Each row is where one point has got to under a steady rotation. How many ticks took it there?
The counts run from 0 to 311.
[128 162 134 165 101 102 105 163 101 108 133 142 149  68 129  83 144 120
 142  87 186  93 125 118  77 123 135 134 150 106  95 156 133  93 143 157
 116  68  90 133 156 151 112 134 147 138 115 137 105 138 135 123 133 159
 145 137 112 140  96  94  99]
188
[140  95 110 155 150 134 153 134 111  76 180 137 147 138 113 135 133 140
 122 100 136 124 117 128 138 130 121 136  96  97  89 128 116  82 103 162
  98  92  75 162 149 155 104  84 147 122 142 158 155 162  67 123 147 111
 127 169 117 104  93 138 125]
101
[150 116  77 128  75 112 102 147 116 122 171 111 114 110 173 114 122 149
 143 121 145 137  80 152 150 177 112 118 127 100  84 174 116  94 116 115
  96 113 119 118 141 176 107  90 124  86 148 130  98 108  91 146 137 121
 105 168 121 147 106 102 127]
301
[131 160 113 124 153 156 129 165 153  76 153 152  95 139 173  85 102  86
  89 115 120 146 156 130  95 122 135 115 156 102 160 122 127 117 123 161
 141  96 153 146  95 138 125  99 112 107 148 163 139 146  85 108 175 104
 108 147 115 162 133 118 162]
179
[132 122 100 140 104  55  81 130 112  92 116  86 126  50 176 132 138 157
 155  83 144 131 124 141 119 145 156 115 172 113 133 142 118 102 129 138
 125  87 114 114  98 123 125 188 143 124 124 150  94 106 168 134 160 147
 150 145 116 137 136  88 137]
34
[122  86 102 118 148 175 164 132 139  24 110 134 120 177 127  57 107  80
 129  90 101 136 155 139 104 135 143 114 155 105 140 116 149 117 148 176
 140 106 122 113  92 119 125  97 133 148 121 162 109 133 103 153 175 117
 109 165 106 151  83 131 142]
197
[146 143 119 120 166 112 110 157 144  78 149 150  83 134 178  95 119 123
 105 107 133 116 146 133  89 109 162 123 167 103 156 144 138  98 111 145
 143  84 124 133  83 120 134 126  99 141 151 169 171 133 113 124 184 114
 127 144 144 138 147 130 177]
1
[123  92 159 108 141 159 126 105 128  85 140 111 136 155 108  76 128 129
 200 115 132 130 115  77 168 153 109 158 128 124  99 118 119  77  91 149
 126 126 110 138 146 164  95 105 154  84 113 114 125  98 103 188 140 113
 151 139  82 162 112 142 130]
293
[128  71  90 133  91 120  97 132 126  90 150  76 149 118 141 120 133 138
 195  82 165 145 127 125 157 163  91 109 161 101  84 126 112  98 130 151
 114 118 108 116 135 140 108 138 151 117 116 157  79 125 129 167 142 142
 140 151  80 137  87 110 116]
69
[137 127 156 115 131 146 117 129 138  80 127 114 126 129  88  78 133 133
 187 127 127  94 125  72  97 131  84 145 169  74 122 122 120  91 103 144
 159 125  90 142 125 133 126 132 155 135 126 133 169 114 141 144 124 153
 148 107  64 160  88 111 158]
222
[136 113 164 113 157 152 132 139 153  72 125 116 123 119 124  54 112 121
 175  99 107 157 169  90 124 133  93 136 157 108 150 120 151 120 134 189
 127  94  93 130 110 149 122 123 154  91  98 137  99 119 158 155 135 144
 138 117  71 167  81 145 108]
204
[107 148 134 131  99 122 135 135 129  98 122 133 135  96 156 101 130 102
 131 129 118 149 102 166 102 171 151 147 125  86 120 181 133  91 161 123
  85 108  89 136 143 158 135  87 128  77 110 124 104  70  92 147 153 144
  91 172  85 162  72  89 123]
165
[161 122  97 136 102 110  76 177 114 115 187  92 132  93 125 119 123 136
 165  84 201 149 135 103 118 133  96  85 177  87 134 140 118 129 121 170
 150  99 145 134 129 163 123 147 131 119 133 157 119 164 143 120 129 161
 161 123  97 145 109 100 147]
51
[117 120 163 125 179  96 136  98  92  90 130 131 134 101 127 118 105 113
 120  92 122 110 138 132 167 117 190 159  98 141 128 130 152  63  97 173
  88 102 100 156 157 161 127 117 143  84 123 123  90 147  85 151 160 107
 136 180 173 138 133 147 132]
291
[167 158 111 133 132 142 136 154 159  72 141 156  95 126 166  81 120 147
 105 117 120 127 114 118 121 104 106 126 130 109 118 141 132  88 125 182
 119  70  74 154  91 145  99  79 119 118 155 153 156 131 115 130 181  86
 121 129 118 128 114 161 140]
173
[126 128 178 111 198 130 113 160 132  72 134 130 113 115 151  74  97 146
 182 113 133 155 164  92 135 134 128 122 168 123 177 127 168 119 100 183
 127  97 125 133 138 132 145 155 136  99  99 148  90 139 140 168 142 141
 133 107 120 168 135 129 143]
26
[102  96 142 118 159 135 104 111  99 101 131 116 124 137 110  99 125  91
 178  73 160 103 169  94 113 129 159 106 177  94 147 131 140 120  96 142
 159 131 154 110 139 140 154 162 153 138 110 146  96 144 131 143 124 157
 142 129 111 187 120  91 172]
234
[111 100 129 127 162 119 140 144 114  74 156 103 137 107 141 108  79 179
 139 135 125 150 124 177 185 155 185 126 104  91 152 151 117  63 109 133
  68 130  85 134 148 143 137  95 122 117 162 143 104 129  82 156 142 114
 117 167 124 142 115 136 142]
77
[134  66  88 131 106  85 112 113 108  88 122  63 135 113 146 132 153 155
 203  88 156 107 106 110 124 158 138  90 165 104 119 141 112  91 115 111
 131 110 118 110 126 111 124 174 155 155 112 156 105  92 131 167 149 160
 133 143  98 132 102 102 145]
247
[120 157 129 125 100 135  99 139 133  93 143 123 123  99 129  68 134  84
 153  85 153 130 143 154  64 155 137 124 162  64 122 161  97 104 136 119
 146  80 118 121 140 140 123 110 126  82 120 130  98 107 118 102 131 144
 131 170  60 206 102  71 151]
4
[122  74 104 111 179 104 128 118 112  54 131 115 110 150 173 119 112 144
 137 114 131 116 129 116 167 133 190 111 145 110 156 127 128  94  92 155
 117 124 127 138 112  99 133 145 129 160 148 167 134 131 100 170 171 109
 117 162 156 117 156 146 165]
72
[146 181 166 116 152  88  84 116 130 107 105 137  99  90 158 101 143 133
 166 138 144  92 128  78  99 116 127 134 158 116 128 166 164  95  99 140
 151  85 104 135 127 151 133 172 145 104  87 114 137  85 145 161 149 153
 141 105 115 146 116 134 153]
169
[140 115 124 146 143  81  86 126 108 109 159  94 126  72 147 174 143 164
 147 104 140 186 108 134 129 150 120 131 135 114 137 145 104  98  73 124
  99  92  87 168 140 160 125 157 157  78 128 145 140 141 105 125 135 126
 148 155  99 142 112 123 140]
82
[129 121 115 116 171 118 124 105  94  76 150 162 105 197 133  95 149  80
 129 132 133  74 121  86  90 124 156 131 154 129 103 156 167  94  97 126
 160 115 149 118 104 142 123 117 115 152  94 153 156 123  82 148 163 129
 108 148 140 155 150 107 172]
144
[109 155 139 160 154 124 145 167  90 115 138 172 138 115 138 100  86  88
 103 120 128 132 116 151 117 125 164 138  98 107 109 182 142  76 143 169
  87  90 104 137 155 161 128  72 121 104 131 143  93 155  65 117 137 142
  95 166 145 137 111 129 123]
148
[139 119 125 136 154 103 127 146 125  87 168 117 119  80 156 142 114 169
 125  98 123 173 124 139 163 129 139 126 109 115 128 133 109  81  77 168
  94  87  85 176 120 165 110 129 128  89 152 166 144 159  89 107 140  94
 143 154 120 121 120 123 145]
83
[119  91 133 116 159  95 117 140  85 122 150 105 139 102 163 146 121 148
 167 124 159 155  99 142 158 167 163 122 141 117 127 198 152  97 104 113
  88 115 133 137 174 167 159 160 152  78 103 152  88 129  66 171 142 177
 103 150 114 134 139 108 133]
289
[147 115 117 135 115 110 114 144 102  90 110 122 132 126 133  90 156 137
 174  99 177  79 134  72  82 130  99 100 187 108  98 137 152  89 133 137
 164  83 110 108 119 122 117 155 150 182  96 163 132 112 147 164 146 178
 137 129 108 119 102 102 136]
15
[145 127 158 107 162 106  64 137 120 108 157  94 119  62 136 106 120 182
 202 126 170 137 128  80 164 132 121 133 155 118 154 137 129  99  66 145
 119 110 114 147 131 157 131 156 170 100 137 114 106 131 158 158 135 145
 168 117 114 165 167 129 147]
258
[143 114 110 125 172 112 135 126 122  86 149 132  91 152 170 102 102 151
 121 144 100  76 110 148 168 139 185 118 113  96 120 188 130  42  96 114
 109 137 132 144 110 128 116 109 116 138 155 147 154 111  71 159 179 105
 108 181 167 135 143 128 175]
303
[145 124 135 108 129  93  99 152 132 100 138  87 122 120 164  87 111 155
 190 124 141 123 128 129 117 141 117 111 177  64 153 178 129  81 126 119
 134 132 131  96 121 126 141 154 142 138 135 149 127  91 146 161 117 169
 111 124  92 177 137  93 158]
39
[114 127 111 122 132 122 130 124 138  44 120 109 109 127 146  97 107 154
 115 108  96 103 124 151 117 139 182 129 138  76 129 129 116  73 123 148
 130 106  92 131  79  91 130 117 109 165 159 145 160  93 119 134 170 117
 108 165 144 153 112 114 171]
214
[147 110 165  96 187 127 104 139 126  87 160 110  98 108 142 115 111 171
 171 133 129 135 140  83 166 125  98 130 141 103 169 125 128  88  62 161
 133 135 107 173 134 148 149 147 155 102 123 152 163 135 126 176 151 107
 149 110 112 153 148 136 184]
257
